In the rows, zero is written as 128.
Rotation paths and how fast each direction turns (degrees a step):
Each turn is a multiple of 5 degrees from 10 to 175, or 0.

[122 122 135 126 120 128 134 114 125 129 129 130 130 116 125 125 116 126
 134]
[139 124 131 121 123 128 130 131 132 124 117 123 129 121 122 115 127 122
 137]
[127 117 127 131 123 134 135 117 136 117 127 115 129 124 128 133 124 123
 129]
[129 123 132 128 116 132 128 118 124 131 126 127 130 124 118 118 114 130
 135]
[131 126 129 118 116 129 130 129 129 120 118 121 128 117 128 121 131 118
 130]
[127 115 133 130 133 129 137 116 137 123 128 123 130 119 126 127 120 124
 133]
[137 124 126 129 115 134 129 123 128 125 120 125 128 131 118 117 120 128
 137]
[124 125 132 121 115 132 129 124 126 118 127 116 131 115 129 129 125 120
 126]
[126 116 135 128 129 126 135 118 134 132 126 128 129 119 122 116 122 125
 136]
[140 125 123 126 118 130 132 124 131 116 116 123 126 127 124 126 124 123
 137]
[123 121 135 127 121 136 129 120 128 124 132 112 133 120 124 129 118 125
 127]
[127 120 130 127 115 129 133 121 129 133 120 131 126 121 123 112 126 124
 134]
[136 126 129 121 125 126 133 123 132 113 120 123 129 117 127 130 123 121
 134]
[129 116 133 132 127 137 132 121 134 129 131 114 132 128 121 122 119 125
 133]
[128 125 125 127 107 132 130 120 127 125 119 130 124 123 127 121 123 127
 132]
[130 126 137 119 128 125 132 122 127 120 126 120 134 112 124 127 121 121
 131]
[131 113 128 131 125 134 135 123 138 128 123 122 127 129 125 116 126 123
 136]
[132 127 125 128 113 131 129 117 127 116 121 124 126 122 124 131 117 130
 130]
[125 123 138 121 123 131 130 125 125 130 130 117 136 118 121 119 123 121
 131]
[128 116 126 129 120 129 136 123 137 124 118 130 123 120 132 120 128 122
 135]
[137 126 130 126 126 128 131 116 129 117 125 120 131 123 119 131 116 129
 132]
[126 120 131 126 115 138 129 128 128 131 128 116 133 127 123 118 125 120
 133]
[125 122 129 126 117 126 135 118 132 122 118 131 123 112 131 125 124 127
 129]
[138 125 134 122 132 126 133 120 129 123 125 120 134 124 117 122 121 121
 137]
[128 116 125 131 115 140 130 128 134 123 124 117 126 127 129 124 124 123
 134]
[125 126 133 126 117 126 131 113 126 124 125 126 128 115 121 125 118 131
 125]
[133 123 133 119 125 128 134 128 128 127 124 123 133 123 123 118 127 114
 141]
[130 115 126 132 123 134 132 123 138 118 121 120 124 119 131 128 121 128
 130]
[130 127 132 127 118 130 132 112 124 126 128 122 132 127 114 122 119 127
 130]
[128 123 131 120 115 134 130 133 127 126 123 124 130 117 132 120 126 117
 138]
[129 117 132 129 130 125 135 116 138 121 122 122 125 115 125 124 123 129
 126]
[135 124 127 127 119 133 133 118 127 124 126 123 132 134 117 123 120 121
 141]
[125 122 131 126 113 136 125 131 129 122 124 118 128 115 131 126 120 127
 129]
[126 121 134 125 125 122 138 112 131 128 125 125 129 119 120 118 127 124
 128]
[139 123 127 124 121 132 133 126 130 120 122 126 129 127 127 125 120 120
 145]
[128 120 131 129 120 135 127 123 133 121 125 112 129 119 123 127 120 131
 122]
[123 123 131 125 115 128 137 114 125 131 127 129 131 126 122 118 126 120
 134]
Directions:
[129 125 128 129 127 131 126 133 128 132 127 131 127 128 130 125 126 129
 133]  140
[130 131 131 134 125 125 131 132 129 129 131 128 127 127 126 131 129 127
 128]  0
[125 130 127 129 121 132 125 127 124 129 130 126 129 130 127 129 126 130
 125]  100

[125 134 128 138 121 121 136 123 135 141 129 136 131 128 123 129 138 121
 133]
[124 135 127 133 117 129 134 138 131 147 132 124 124 125 131 127 137 130
 127]
[120 133 128 133 121 119 124 130 137 142 133 124 141 127 127 133 133 126
 134]
[125 134 135 138 120 128 127 129 143 141 132 131 120 122 125 131 134 124
 131]
[117 129 127 139 120 127 132 138 138 141 132 121 129 136 123 127 129 131
 128]
[119 142 129 137 120 123 126 127 135 138 128 135 129 133 130 136 131 132
 138]
[121 135 135 137 120 132 121 141 134 139 131 122 122 125 132 134 128 130
 130]
[117 131 135 142 127 123 121 131 139 133 130 125 138 136 125 134 125 127
 132]
[120 138 136 145 122 132 127 130 134 132 125 136 117 134 128 132 130 125
 131]
[117 134 131 141 126 130 125 143 124 135 125 122 131 138 131 130 129 133
 130]
[122 141 139 140 127 126 117 129 130 130 125 132 135 132 136 135 132 123
 132]
[122 130 141 144 126 134 122 141 129 130 124 125 122 128 129 126 132 119
 125]
[119 133 134 144 130 125 129 134 127 129 123 128 139 142 127 124 134 125
 127]
[123 142 134 137 122 131 126 133 123 130 120 135 125 131 137 126 140 121
 129]
[121 132 136 135 129 126 122 144 123 132 125 120 137 127 132 124 139 124
 126]
[122 136 139 136 129 122 126 127 135 127 125 133 137 130 131 124 141 116
 125]
[119 130 131 135 123 129 133 141 129 130 123 130 122 129 128 120 144 119
 125]
[118 137 129 130 130 119 132 137 128 133 127 129 140 133 131 124 144 129
 127]
[119 138 134 125 122 124 125 134 135 130 127 134 127 121 137 128 144 118
 127]
[116 124 133 130 130 121 130 144 136 131 130 124 131 125 125 125 140 123
 126]
[115 135 131 128 128 119 137 129 141 130 130 137 130 135 131 128 140 125
 125]
[114 131 126 126 122 124 133 144 131 132 128 131 120 126 134 132 139 126
 130]
[115 131 134 126 134 117 129 139 135 133 134 128 137 128 133 136 135 131
 128]
[116 130 135 129 125 124 130 133 141 129 131 136 122 127 135 138 131 117
 125]
[113 122 129 135 131 122 137 144 131 133 130 130 125 133 126 135 130 128
 130]
[117 136 132 130 129 121 135 131 130 134 132 137 131 136 140 140 129 128
 127]
[117 126 132 131 124 126 126 142 127 133 129 129 122 124 139 142 127 118
 130]
[120 124 139 139 137 120 133 136 130 134 133 130 136 131 130 139 127 123
 126]
[120 130 132 137 123 128 137 130 129 133 127 136 124 136 137 137 128 114
 123]
[121 126 128 139 130 125 134 142 115 139 127 129 130 130 132 136 130 124
 132]
[127 134 138 136 130 123 131 128 125 139 132 130 138 128 140 137 130 119
 123]
[124 122 132 140 121 127 131 135 126 137 127 128 127 125 130 132 131 107
 126]
[126 127 132 142 133 122 140 131 124 142 130 130 136 132 125 129 135 123
 127]
[126 136 127 133 117 128 135 127 125 143 128 131 130 130 139 130 135 116
 124]
[126 127 129 136 124 123 127 137 123 144 129 124 136 119 127 131 137 119
 133]
[129 132 136 136 126 124 134 124 137 144 134 128 135 126 129 128 136 120
 122]
[121 128 122 136 113 126 135 133 133 141 127 127 126 128 125 126 135 117
 129]
Directions:
[129 131 129 124 128 128 122 129 125 129 129 126 131 123 133 131 128 129
 129]  90
[130 132 131 129 132 126 129 122 130 128 129 133 129 128 128 130 130 130
 129]  145

[129 133 136 138 126 127 122 129 121 128 118 137 128 131 140 112 122 124
 126]
[131 133 141 130 126 122 116 128 126 125 126 130 135 127 141 112 122 123
 128]
[133 130 134 139 119 122 123 128 128 134 129 132 132 129 145 112 125 123
 126]
[132 127 134 130 125 120 121 126 126 135 131 134 142 126 144 116 121 131
 126]
[131 127 127 141 123 123 122 120 127 134 127 140 140 128 142 122 121 126
 126]
[126 130 133 131 129 125 123 125 122 133 121 145 138 123 140 120 119 132
 125]
[127 134 136 136 125 126 120 120 128 126 120 143 135 123 137 121 121 120
 127]
[127 136 141 132 126 125 128 127 127 131 120 141 129 123 140 113 124 126
 127]
[131 136 143 132 125 121 122 121 134 130 128 135 135 123 139 115 126 121
 131]
[133 132 137 137 126 122 131 123 132 139 126 136 132 129 142 113 129 127
 129]
[134 131 137 132 133 120 123 118 131 136 127 136 143 130 139 119 126 129
 131]
[133 130 131 141 131 125 125 118 127 135 119 141 136 135 138 119 126 127
 128]
[130 133 138 131 136 124 119 123 122 129 116 139 138 131 136 118 122 130
 129]
[131 134 136 139 127 126 119 123 125 125 118 136 130 132 138 115 124 119
 128]
[130 133 142 131 129 124 121 131 124 129 123 131 131 129 141 109 124 127
 127]
[134 131 136 137 122 121 119 124 129 129 130 128 136 130 142 113 125 121
 128]
[132 127 132 135 125 121 124 128 125 138 129 133 136 131 145 113 124 132
 126]
[132 126 131 135 126 121 117 121 126 132 128 136 144 128 142 122 120 127
 126]
[128 128 129 139 125 126 124 125 122 133 120 144 136 128 141 119 119 129
 124]
[126 133 138 131 127 125 119 124 124 125 121 142 138 122 138 120 118 125
 127]
[128 134 136 137 121 126 126 126 127 129 122 142 128 123 140 115 123 121
 125]
[129 134 143 128 126 121 125 127 131 131 127 136 135 121 140 113 124 126
 128]
[133 132 136 138 122 121 127 120 135 136 129 137 135 126 141 117 127 122
 129]
[132 130 136 132 131 121 128 122 130 140 126 140 140 127 140 117 126 133
 128]
[132 131 132 138 131 123 122 115 130 133 121 141 141 130 137 123 126 125
 130]
[130 133 136 135 135 125 125 123 123 133 114 143 133 131 137 117 124 130
 127]
[130 136 140 134 132 124 116 121 127 124 118 136 134 129 136 117 124 122
 129]
[131 134 139 137 127 125 124 128 126 130 120 134 127 132 140 110 127 124
 128]
[134 132 141 131 128 120 118 127 128 130 129 128 137 130 141 113 126 124
 130]
[135 128 131 140 123 122 124 125 127 136 128 132 135 134 144 114 126 125
 126]
[132 126 133 132 130 121 119 125 123 134 126 134 143 130 142 118 121 133
 126]
[130 128 127 141 124 125 119 121 122 130 121 140 137 130 140 121 120 124
 125]
[126 131 136 131 128 126 121 129 120 128 119 141 135 125 140 117 118 130
 125]
[128 134 137 136 121 125 119 125 127 124 124 138 133 122 139 118 121 118
 126]
[128 133 140 132 122 123 127 130 128 134 126 138 130 122 142 111 123 126
 126]
[132 132 139 132 123 120 123 122 134 133 132 135 139 122 141 118 125 123
 129]
[132 129 132 137 126 122 131 122 131 141 126 141 136 127 142 117 126 130
 127]
Directions:
[129 129 128 128 127 127 123 124 130 124 130 126 132 127 127 131 128 123
 130]  160
